[[-29  36  24  15  27  -6]
 [-22   2 -21 -34 -39 -31]
 [-37   6  35  39 -39  -2]]
->
[[-37   6  35  39 -39  -2]
 [-29  36  24  15  27  -6]
 [-22   2 -21 -34 -39 -31]]

[[ -8 -17  -1  23  14   4 -14  -7]
 [-10   2   0   2   8   4   2  -7]
 [  1  40 -39 -12  16  11 -26  19]
 [ -1   2   2   0   0   1   2  -1]
 [  9   4  -4  -3   5   3  -4   4]
 [ 14  -5 -12  -7 -14   2 -10  13]
 [ -3  10  -8  -1   3   2   0  -1]
 [-24 -13  17   9  -2   0  -6 -23]
 [  1 -10  17  11 -13   1  10 -12]]
->
[[  1 -10  17  11 -13   1  10 -12]
 [ -8 -17  -1  23  14   4 -14  -7]
 [-10   2   0   2   8   4   2  -7]
 [  1  40 -39 -12  16  11 -26  19]
 [ -1   2   2   0   0   1   2  -1]
 [  9   4  -4  -3   5   3  -4   4]
 [ 14  -5 -12  -7 -14   2 -10  13]
 [ -3  10  -8  -1   3   2   0  -1]
 [-24 -13  17   9  -2   0  -6 -23]]

[[  9 -38   1   1 -23  32]
 [ -5 -11  23   6  20  29]
 [ 24   7 -42  17  11 -11]
 [  7   9   1  -4  11  20]
 [  9  16  -7  38  -5 -12]
 [ -9  19   5  13  12 -13]
 [-24  -9   3   8 -21  11]
 [ -2   0 -15  12  -4  -5]
 [ 24   5  19  16  10   8]
 [ -1   9  44  27   0  23]
 [-11 -15   4   4  10   0]]
->
[[-11 -15   4   4  10   0]
 [  9 -38   1   1 -23  32]
 [ -5 -11  23   6  20  29]
 [ 24   7 -42  17  11 -11]
 [  7   9   1  -4  11  20]
 [  9  16  -7  38  -5 -12]
 [ -9  19   5  13  12 -13]
 [-24  -9   3   8 -21  11]
 [ -2   0 -15  12  -4  -5]
 [ 24   5  19  16  10   8]
 [ -1   9  44  27   0  23]]

[[-23 -24 -24  20   2 -23 -23 -22 -22 -23 -24 -24  -1   4 -23]
 [-29 -30 -30  22   0 -29 -30 -27 -28 -29 -30 -30   0   2 -29]
 [ 35  37  36 -29  -3  35  36  34  34  35  37  36   2  -6  35]
 [ -6  -7  -7   4  -2  -7  -8  -6  -6  -9  -7  -8 -23  20  -7]
 [ 18  18  19 -16   1  18  19  17  17  19  19  19  20 -19  18]]
->
[[ 18  18  19 -16   1  18  19  17  17  19  19  19  20 -19  18]
 [-23 -24 -24  20   2 -23 -23 -22 -22 -23 -24 -24  -1   4 -23]
 [-29 -30 -30  22   0 -29 -30 -27 -28 -29 -30 -30   0   2 -29]
 [ 35  37  36 -29  -3  35  36  34  34  35  37  36   2  -6  35]
 [ -6  -7  -7   4  -2  -7  -8  -6  -6  -9  -7  -8 -23  20  -7]]

[[ -1   4  -7   9  16  11]
 [  1  -1  -7  10  20   9]
 [ -3  20   2 -13 -13  -6]
 [ -1  -2  -3   6  15   6]
 [  4  -3  -8  10 -13  14]
 [ -3   3  -2   4  20   4]
 [ -5  24   5 -18  -8 -11]
 [ -5  24   4 -17 -10 -10]
 [ 18 -33  -5  13   2  -4]
 [ 12 -18   0   1 -10 -10]]
->
[[ 12 -18   0   1 -10 -10]
 [ -1   4  -7   9  16  11]
 [  1  -1  -7  10  20   9]
 [ -3  20   2 -13 -13  -6]
 [ -1  -2  -3   6  15   6]
 [  4  -3  -8  10 -13  14]
 [ -3   3  -2   4  20   4]
 [ -5  24   5 -18  -8 -11]
 [ -5  24   4 -17 -10 -10]
 [ 18 -33  -5  13   2  -4]]

[[ 10 -24   6]
 [-25  28  12]
 [-33  27  32]
 [ 29 -27  26]
 [ -5 -11   4]]
->
[[ -5 -11   4]
 [ 10 -24   6]
 [-25  28  12]
 [-33  27  32]
 [ 29 -27  26]]
